E: [ -5 -17  24 -27 -32   1 -11 -43   7  -3 -44   2  32  24  26   8  38  -6
 -42   7 -34 -14 -11 -25  -5  -3  18 -47  13   4 -30 -26  -1  88  10]
Y: [ -6   9 -16  33  32 -10  13  12  37  -3  -4  31  18   2   1 -23 -29  18
  31 -10   4 -58  -8   0   9  46  -8   9   0  27  15  25  -3 -15   2]
H: [  4 -14   1  -7  -3   9  -4  17 -30  -1  28 -24 -29 -12 -16  16  -5  -6
   4   1  20  48  13  17  -1 -32  -5  24  -7 -17   7  -3   2 -39  -7]
V: [-12   6  -4   5  21  33  -6  -8 -23   7 -14 -41 -19   9 -11  53 -25   8
  11 -13  44  56  25  36  15 -56  -6  48   0  12   7 -10  -4 -29  -5]
N: [ -8  11 -21  45  43 -14  17  17  50  -5  -6  41  25   4   3 -30 -39  23
  41 -14   5 -77 -10   1  12  61 -11  12   0  37  20  34  -4 -20   3]
J: [ -5   0   6   2   3   2  -2  -1   4 -10  -6   1   9   8   4   6  -6   6
   2  -4   3  -9   1   2   5   1   1   2   3  12  -1   0  -2   9   2]
K: [ 19   1 -23  -4  -6  -8   7   5 -14  33  21  -3 -31 -29 -16 -22  15 -17
  -4  14  -8  28  -2  -6 -16  -3  -3  -4 -12 -40   5   3   7 -36  -7]
Q: [ 19   1 -23  -4  -6  -8   7   5 -14  33  21  -3 -31 -29 -16 -22  15 -17
  -4  14  -8  28  -2  -6 -16  -3  -3  -4 -12 -40   5   4   7 -36  -7]
U: [-3  0  3  1  2  2 -1  0  2 -5 -3  0  4  5  2  3 -3  3  1 -2  2 -4  1  1
  3  0  1  1  1  6  0  0 -1  4  1]
find: [-29  18  31 -10   4] | Y
find: [1 2 5 1 1] | J
find: [ 19   1 -23  -4  -6  -8   7   5 -14  33  21  -3 -31 -29 -16 -22  15 -17
  -4  14  -8  28  -2  -6 -16  -3  -3  -4 -12 -40   5   4   7 -36  -7] | Q
find: [50 -5 -6 41] | N
find: [ 19   1 -23  -4  -6  -8   7   5 -14  33  21  -3 -31 -29 -16 -22  15 -17
  -4  14  -8  28  -2  -6 -16  -3  -3  -4 -12 -40   5   3   7 -36  -7] | K

lif: [ -8  14  19 -17 -18  -4]
lukem: [18 17 14 16 17  3]
mamen: [-38   8 -37  12  26   9]
kozi: [-38   8  14  12  26   9]
Kome: [ 23 -21  28  15  13  17]
Tovov: [ 49  -9 -37  12   9 -60]
find: [-21  28  15  13] | Kome
find: [ 23 -21  28  15] | Kome
find: [-38   8 -37  12  26   9] | mamen
find: [-38   8  14  12  26   9] | kozi

